One turning vector, and how many steps it has turned:
The counts run from 0 to 348.
[121 128 136 132  97 171 149 113 116 105 117 178  97  85 145 144 156 123
 119 181 155  82 158 140 107 104 126 141 132 153 139  84 147  99 129  96
  74 157 147 110 114 121 147 107 102 128 102 177 129 112 156 104 122 127
 121 183 104]
9
[121  66 134 100  89 176 153  93 108  75 129 166  86  95  95 122 143 145
 151 187 167 124 129 157 126 109 141 112 163 161  98 159 141 103 137 151
 123 144 151 118 152 145 145 116 109 127  92 128 123 111 128 100 145 108
 116 149 132]
333
[116  89 136 109 164 154 124 108 102  76 108 160 121  86 132  96 113 147
 106 161 154 110 124 119 144 127 134 159 107 148  77 106 160  80 116 110
 109 121 183 110 140 137 137 129  62 131 119 151 103 125 144  83 127  90
 110 138  92]
290
[123 105 147 125 109 187 128 100 105  91 102 170  83  71 151 141 137 133
 161 145 154 111 143 144 107 129 136 156 162 134 112 139 149  83  99 126
  93 170 151  98  93 130 143 146  99 122 104 162 138 133 156  86 121  97
 113 148 117]
274
[ 84  88 124  92 114 178 135  84  92  85 108 160 109  94 103 120 123 151
 140 153 152 139 184 138 135 128 136 153 139 146 109 145 121 119 157 113
  98 149 173 112 113 135 117 141 114 100  94 163  97 163 145 126 114  88
 177 122 112]
239
[148  84 163 118 105 173 131 114 117  89 101 164  90  75 134 111 136 125
 141 165 154 117 120 142 128 107 156 138 155 142 100 138 164  64 104 123
 113 147 146  94 105 120 158 114  90 133  99 162 142 121 140  91 114  91
 101 156 137]
96
[ 93 110 132 123 146 158 145  89 101  66 132 152 109  89 137 115 127 154
 129 158 147  99 139 105 129 158 117 145  87 150  81 123 143  93 129 123
  91 157 181 124 143 112 138 139  86 108 117 146  92 130 152  76 132  93
 127 140  91]
110
[142  91 160  98 113 176 152 108  99 119 112 192 108 134 112 132 154 133
  92 178 168  83 150 130 122  98 154 141 118 160 119 101 144 128 142 103
  64 146 157 115 135 125 142 122 113 129  96 165 108 137 144  84 126 118
 144 149  98]
223
[138 100 167 117 110 170 141 116  93  99 102 175 103  81 150 108 135 123
 137 148 134 114 136 127 130 116 164 142 142 126 107 128 152  66 105 150
 110 172 135 117  94 117 137 134 112 116  77 181 127 132 126  75 114  78
 116 149 134]
279
[120  68 137 124 116 176 128 107 108 100 110 169 101  83 147 122 134 141
 136 156 166 101 124 139 116 119 138 146 152 139  91 137 147  89  96 162
  92 159 159 118 149 159 144 153  93 136 100 142 120 103 140  62 148 115
  97 133 102]
118
[120  72 140 124  90 179 130 113 116  98 114 155 105  73 135 122 134 116
 151 148 163 105 126 141 137 121 134 142 161 150  95 161 149  84  94 156
  93 164 147 118 138 153 149 143  89 127  83 156 132 112 143  73 148 107
 104 134 110]
120
[ 93 136 123  99 135 169 146 106  85  82 129 135 142  77 114 122 112 135
 133 188 135 105 157 119 160 121 104 160 154 143 100 142 145  90 132 117
 123 147 176 136 143 146 127 142  84 128  82 153 128 143 134  72 168 100
 142 154  90]
321
[ 95  97 135 110  97 184 170 104  88  74 138 157 102  86 106 126 148 145
 140 183 132 129 149 143 129 132 114 107 112 154 122 122 140  94 154 156
 122 169 150 130 142 150 123 127 127 107  90 175 107  87 107 117 132  97
 126 176 105]
173
[129  97 162 130 113 168 139 113  97 104  97 173  99  78 158 106 138 134
 132 155 142 103 142 127 114 111 164 151 149 117 107 122 148  69 103 155
 100 170 139 110 101 117 142 140 115 122  83 176 130 128 132  67 114  85
 112 150 129]
278
[114  74 152 116  89 164 150  99 110  98 125 162 105 100 127 106 144 127
 145 151 159 101 136 118 137 125 152 131 137 153  87 165 136 100 119 161
  85 174 142 129 142 115 153 134 111 110  70 150 104 144 136  67 139  90
 131 125 127]
305
[135  64 151 101 113 153 142  99 106  91 116 182 111 110 119  88 134 133
 122 164 165 107 121 130 149 101 173 130 147 151  79 136 149  93 121 159
 114 148 147 130 149 128 149 123 102 130  69 136 102 141 122  73 135  89
 119 128 131]
308
[100  78 122  99 143 182 113 106  90 108  88 157 126  88 113 120 114 155
 110 160 162 128 175 144 133 110 129 176 149 127 105 126 137 115 133 109
 100 123 189 101 127 173 114 146  89 133 116 166 115 137 145 102 129 110
 151 124  90]
53
[124  65 150 105 121 191 138 128  93 136  96 151 137  95 110 108 130 142
  83 185 149 111 171 132 143  95 133 156 129 130 120 122 147 109 147 119
  96 126 166 101 133 159 125 133 104 135 106 193 128 115 123  94 130 112
 153 145  95]
230
[118  96 150 116 101 180 164 113  99  91 135 179 109 107 122 132 161 123
 113 159 144  98 140 130 132 126 127 118  79 179 123  95 146 107 142 119
  76 159 152 126 141 133 132 119 106 109  96 184  99  98 133 109 119 109
 130 166  86]
198
[139  70 154  97 106 150 142 101 106  86 119 178 113 107 107  93 135 120
 130 164 164 111 116 130 158 104 166 126 143 163  80 144 151  90 119 145
 115 144 150 126 146 127 155 115  95 128  69 139 108 142 128  81 135  87
 117 128 133]
309
[ 91 117 135 107 138 182 142  86  78  65 111 153 100  78 127 132 119 168
 157 156 135 135 157 131 121 152 124 157 135 127 102 138 138  89 136 133
 116 167 173 112 106 124 114 157 114 100 114 160 110 143 134  96 119  73
 143 147 107]
84
[112 108 129 122 105 162 131 112 106 128  96 186 108  91 156 132 141 122
 116 149 164  82 174 133 113  97 147 170 160 135 126  98 130 110 113 118
  62 163 148 114 112 136 133 136 111 127  76 175 119 145 156  86 125 122
 139 139 101]
34
[101  92 144 105 137 178 142  93  91  67 115 142 106  81 111 108 122 162
 130 163 138 143 155 120 137 146 124 144  92 143  96 131 145  93 150 107
 110 137 180  97 110 113 126 126  96 100 131 171 104 134 140 118 104  74
 148 146 109]
263
[ 87  78 121  93 128 176 131  98  81  97  97 160 131  88 108 103 112 152
 121 159 147 143 186 138 143 116 136 158 139 123 108 127 124 114 151 135
 116 139 173 110 115 157 103 144 116 110  94 175  98 149 125 122 118  86
 171 122 106]
237
[105 117 145 123 126 151 144 119 105  84 116 139 126  63 142  85 119 119
 125 163 126 109 145 104 159 122 130 153 112 140  96 127 158  62 118 107
 112 146 160 113 108 106 147 111  78 105  88 183 126 137 141  89 121  72
 131 154 119]
103
[144  98 154 103 122 179 138  96  98 105  96 194  83 112 121 138 141 156
 120 186 168 107 153 150  97  98 163 157 172 125 115 113 142 114 135 113
  92 146 155  97 102 123 137 133 115 141 110 150 133 143 140  83 124 110
 132 153 124]
248
[ 97  94 138 121 131 173 149  80  97  74 115 165  78  90 138 126 135 182
 150 166 157 121 154 128  95 149 143 145 123 121  97 136 128 107 136 149
  95 173 164 109 118 105 131 150 124 107 124 145 102 135 142  84 117  87
 136 142 120]
87
[104  94 150 101 139 179 142 101  84  62 113 146 113  83 108 100 118 158
 131 163 130 148 152 124 144 139 133 145 100 140  99 126 149  87 147 113
 123 135 171  98 110 123 118 129  99 101 122 178 107 132 129 122 102  65
 144 149 112]
262
[118 103 137  85 119 183 134  81  89  76 107 193  85 110 104 143 134 150
 147 164 171 128 153 160 111 116 157 149 167 150 112 126 131 125 144 104
  96 150 167 102 107 128 128 134 113 119 101 139 111 162 149 109 116  98
 152 137 122]
244
[122 104 148 133 100 185 136 105 113 101 104 161  86  70 156 134 143 133
 160 149 151 106 146 137 107 129 140 157 158 131 112 144 145  79 103 130
  82 174 146 100  96 113 151 142 105 115 101 168 136 131 155  78 124  96
 119 150 123]
275
[117 113 154 125  91 187 160 130  97 112 121 157 117  80 133 130 151 112
 117 167 125  97 160 131 137 114 121 131 105 154 140 101 151  84 131 117
  86 163 143 117 117 139 128 122 111 112  88 208 128  96 133 109 120 102
 128 180  94]
14
[125 119 154 120  99 183 154 132  93 107 119 171 116  82 136 132 148 109
 119 168 124 100 153 145 136 109 125 133 123 151 145  90 153  85 125 117
  92 159 142 119 114 147 125 124 110 119  86 203 130  96 130 107 126 107
 124 182  95]
13
[ 98 130 119 104 140 160 143 105  87  88 120 142 142  80 121 112 109 137
 118 194 137  98 156 120 153 112 110 162 159 130  95 130 145  91 133 120
 125 140 180 132 146 152 129 139  80 135  85 153 128 141 130  69 163 101
 134 155  89]
320
